In the rows, 128 means zero.
One turn moves every row onto another: examples first, then more rows asked:
q_26: [141 139 101 109 101 130 140 102 133 138 139 127 104 138 133 118 135 108
 179 134 145 128 122 114 134 106  90 121 131]
q_132: [154 112 118 124 122 167 107 131 150 140 119  91  91 131 117 136 113 124
 128 108 103 122 122 143  93 127 148 155 124]
q_208: [125 122 121 110 154 110 158 139 149 142 137 156 107 130 102 138  89 137
 123 139 119 145 125 127 123 127 105 128 138]
q_12: [117 145 146 114  92 145 135 113 113 137 111 131 122  95 141 129 121 125
 114 113 144 116 164 129 160 117 123 162 109]
q_243: [124 144 144 137 122 128 108  96 109 156 122 136 115 146 135 152 119 152
 121 107 129 100 117 136 149  94 126 156 131]
q_825: [135 153 132 122 113 151 139 148 111 164 148 125 149 118 127 110 135 101
 135 126 130 117 139 145 122 143 116  83  98]
q_196: [133 151 133 116 144 108 145 155 144  91 145 150 125  99 110 113 119 118
 107 119 144 129 131 145 139 137 113 157 142]
q_510: [156 128 117 129  98 169 129 137 139  92 117 105 123 106 124 114 111 107
 110 113 118 119 128 140 125 158 161 122 136]
q_843: [139 146 122 144 127 133 161 114 152 118 134  98 114 110 176 131 100 112
 142 157 117 124 107 128 120 125 145 138  96]
q_793: [109 145 152 114 116 106 142 136 105 100 137  82 113 144 140 132 126 109
 136 134 110 136 110 160 143 141 142 102 126]
q_641: [155 103 127 140 124 146 117 149 132 115 105 116 124 165 111 111 119 122
 131 144  95 133 118 130 135 148 142 124 156]
q_385: [ 97 122 125 115 111 113 114 110 137 154 117 114 138 157 181 126  98 126
 136 148 113 130 124 144 103 144 139 130 137]
q_884: [141 156 121 127 131 120 131 119 159 131 128 140 147 137 133 129 108 106
 115 104 133 127 135 139  98 127 103 190 142]
q_722: [125 119 126 120  96 130 159 127 148 147 116 124 128 127 114 101 149 129
 126 148 143 137 144 137 171  97 112 126 125]
q_629: [164 129 152 109 129 145 146 142 113 154 150 116 143 130 131 123 127 143
 135 133 148 110 142 140 108 110 137 128  79]
q_583: [119 148 117 127 110 115 117  96 123 118 144 148 120 124 144 133 145 126
 138  94 146 105  95 124 150 107 128  96 146]
q_854: [102 137 132 107 125 119 107 136 136  89 132  90 136 117 167 124 152 130
 127 148 131  90 124 131 119 138 127 154 107]
q_260: [132 151 117  94 130 110 163 113 143 110 129 126 125 118 123 162 116 126
 114 109 118 120 131  92 103 141 101 114 124]
q_628: [109 141 134 113 127 108 140 123 153 125 126 124 154 155 103 153 140 111
  97  83 113 127 121 141 114 121 108 128 144]
q_342: [122 115 135 118 123 135 140 145 115 137 133 160 134 137 157 129 139 151
 118 104 162 135 124 148 108 107 166 133  94]
q_878: [132 102 129 124 134 129 100 147 156 115 113 110 105 114 130 123 162 134
 108 100 104 122 114 123 115 129 163 117 139]
q_866: [131 169  97 154 125 138 135 142 115 162 122 139 135 156 151 114 159 127
 123 141 125 124 108 133 118 140 111 105 116]
q_732: [146 111 120 115 124 139  99 138 128 111 106 127 104 125 152 121 126 107
 151 117 102 130 135  89 102 161 137 134 141]
q_769: [116 157 109 125 123 138 127 149  86 121 124 150 107 156 160 136 162 131
 136 107 148 133 113 135 106 134 125 144 102]
q_838: [ 76 103 136 130 134 144 120 149 156 134 141 118 119 126 137 131 120 101
 144 138 114 128 108 170 132 112 137 141 104]

q_196 moves to q_628
q_510 moves to q_878
Now find these:
q_866 moves to q_629
q_583 moves to q_722
q_854 moves to q_793

One turn moves every row onto another: examples first, then more rows asked:
q_126: [103 166  92 142 135 144 127 131 115 147 108 183 147 130 132 140 134]
q_655: [164 111 134 114 129 122 133 124 124 136 130 124 158 116 119 126  76]
q_217: [140 115 162 120 140 142 140 124 132 144 144 156 167 134 124 150 128]
q_281: [138 151  97 132 105 150 101  99 128 160 125 176 151 148 141 149 125]
q_882: [134 155 118 141 102 122  94 120 131 148 145 137 142 110 174  99 113]
q_240: [141 164  91 121 135 135 107 129 118 102 135 141 161 145 115 141 126]
q_421: [116 128 115 140 134 126 114 123 131 121 128 131 174 125 194 142 120]
q_94: [112 107 115 118 155 117 139 123 130 120 118 144 107 116 163 133  83]
q_166: [149 100 138 114 128 128 112 123 127 120 120 124 160 121 118 112  84]
q_64: [145  89 113 123 149 119 113 135 132 112 134 112 118 113 147 132 105]
q_998: [153 150 109 138 138 128 123 153 122 145 133 146 151 100 102 129 154]
q_375: [122 128 131 116 163 132 139 133 136 134 123 142 102  97 106 133 105]
q_705: [101 145 106 142 136 129 128 107 138 141 120 164  99 134 173 126 115]
q_62: [158  82 101 133 134 143 111 151 104 142 117 138 148 115 154 133 106]
q_300: [136  96 129 131 130 135 111 133 128 155 118 139 109 118 185 131 129]
q_180: [134 156 100 135  91 131 109  97 116 167 129 166 145 143 142 130 127]
q_973: [112 156  96 137 146 142 129 119 129 145 115 160  95 124 111 132 132]
q_538: [123 161  84 136 125 121 112 118 115 109 124 149 170 138 121 145 139]
q_689: [109 150 119 124 165 137 148 124 129 131 125 148 110 122 108 151 126]
q_432: [112 173 116 137 154 131 132 132 142 117 142 158 154 113 105 133 117]
q_950: [139 157 117 139 109 136  77 118 150 145 128 142 147 104 162 104 113]
q_403: [138  89 117 124 151 131 142 110 138 133 144 148 135 131 116 165 103]
q_171: [118 165  99 129 113 137  95 126 116 138  91 152 124 127 145 102 107]
q_127: [136 169  86 129 121 119 121 119 107 120 129 139 159 143 112 138 134]
q_313: [160 128 151 128 138 140 135 120 147 156 139 158 161 122 115 158 129]
q_195: [153 131 118 134 141 148 105 159 125 141 140 158 147 105 106 125 155]
q_979: [123 142  97 137  91 138  96  98 115 157 118 172 152 140 138 127 122]
q_883: [124 116 129 140 132 136 118 139 114 132 140 137 163 126 198 137 119]
q_319: [125 120 109 140 128 119 125 133 114 133 143 131 162 122 199 135 114]
q_76: [125 148 135 136 102 132  87 117 130 139 137 140 149 116 170  98 103]
q_876: [107 169 101 137 137 130 121 107 137 128 119 149  96 135 137 116 114]
q_253: [169 109 130 113 135 133 122 122 128 124 125 125 157 131 116 138  80]
q_695: [153 130 152 124 140 131 152 129 132 158 143 149 164 117 118 153 127]
q_741: [151 151 113 143 139 129 110 146 140 134 135 150 156  96 106 131 156]
q_648: [153  81  95 133 126 129 122 139 104 154 120 141 150 111 157 132  96]
q_999: [113 119 103 136 141 122 119 126 135 135 115 155  94 109 174 112 101]
q_154: [140 122 120 136 145 139 124 125 151 150 145 167 132  99  87 131 110]
q_164: [138  75  99 138 125 138 110 132 113 151 103 150 158 114 157 131 116]
q_726: [121  99 127 115 156 131 145 124 130 147 117 159 104 107 135 145  95]
q_874: [115 147 136 120 119 129 115 111 124 135 109 135 127 148 188 129 108]

q_998 moves to q_695
q_689 moves to q_375
q_538 moves to q_741
Now find these:
q_164 moves to q_421
q_64 moves to q_300

